(in the rows, 128 means zero)
One turn moves each row of this set onto another row. After a few examples, where does it send each row asked below?
K_358: [129  93 139 165 113 117 121 136  82  90 108 137 140 123 149 128 129  79]
K_363: [116 124 136 160 112 144 101 178 121 116 112 109 150 110 151  97 135 101]
K_157: [124 114 148 159 130 129 125 157  82  79 105 156 146  80 122  98 134 111]
K_385: [129 116 145 168 119 114 136 135  93 110 107 155 158  95 148  92 151  96]
K_856: [137 102 147 161 122  93 117 128  89 111 118 139 148 106 120 102 110 119]
K_393: [140  97 130 162 115 122 136 156  68  81 100 123 138 124 150 115 125  92]
K_389: [102 110 120 144 113 131 125 166 106 123 117 122 155 117 117  91 121  79]
K_676: [157 124 146 156 120 124 127 156 101  81  79 124 133 105 137 109 137 125]
K_618: [126 103 147 171 135 121 108 162  89  73  95 137 145  80 126  97 119 100]
K_882: [117 111 125 144 113 121 136 163 125 109 112  96 147 130 121  95 140  93]
K_472: [109 105 120 149 111 122 146 149 123 113 112 108 141 129 128  93 131  90]
K_612: [137  94 136 150 115  88 143 147  86 111 109 145 146 117 134 101 119 118]
K_615: [117 125 132 142 118 129 106 171 121 140 107 127 152 107 125  88 123 107]
K_956: [116 107 133 157 109 128 113 184 119  99 121  93 141 118 131  99 118 114]
K_441: [121 130 137 149 116 133  96 170 123 131 108 129 149 105 123  90 129 110]
K_465: [130 109 159 162 133 107 122 142 105  94 103 146 160  93 146  87 155  99]
K_117: [150 120 135 155 143 121 121 164  85  89  79 134 130  97 131 110 136 120]
K_172: [134 108 152 175 124 120 119 125 107 109  93 138 141  90 144 107 154  93]
K_864: [134  91 132 154 130  99 139 144  78  98 119 134 155 115 150 101 124 129]
K_682: [124 123 130 168 114 144  96 179 117 108 109 103 143 112 144 103 134  99]
K_630: [120 103 122 144 110 122 134 151 120 116 119 102 152 133 120  92 140  92]
K_195: [123 100 123 155 107 124 115 175 121  97 118  93 141 126 127 106 117 113]
K_284: [128 109 148 174 118 128 117 162  86  91 101 147 139  72 131  96 116 116]
K_397: [100 115 130 143 112 136 125 153 106 127 118 135 146 114 117  81 115  89]
K_900: [104 103 126 148 110 132 115 162 108 131 120 131 150 110 115  88 125  82]
K_961: [118 134 142 149 121 137 104 170 118 134 104 130 134 106 132  83 126 106]
K_6: [120 113 124 162 114 119 125 169 119  96 118  91 133 129 133  99 114 115]
K_639: [123  93 146 157 129 110 144 142  95 102 110 150 149  91 144  92 157 110]
K_132: [131 105 152 167 113 131 103 144  86  78 108 138 138  91 123 117 107 107]
K_217: [153 111 138 145 137 112 118 151 104  79  70 125 144 109 131 110 126 115]
K_543: [117 131 136 167 113 141 101 182 120 103 110 112 133 118 151 105 125 105]
K_816: [138  93 131 151 131 118 123 145  74  86  95 127 155 125 159 109 124  86]
K_327: [159 110 150 158 128 110 117 134  97 101  86 113 126 116 130 113 136 116]
K_919: [141 104 123 155 130 120 129 158  80  82  94 136 144 119 161 126 129 109]
K_665: [132  81 148 147 128  90 121 148  88 106 111 145 155 112 143  94 116 116]

K_397 moves to K_961
K_676 moves to K_393
And these:
K_618 moves to K_217
K_900 moves to K_441
K_358 moves to K_856
K_363 moves to K_956
K_639 moves to K_157

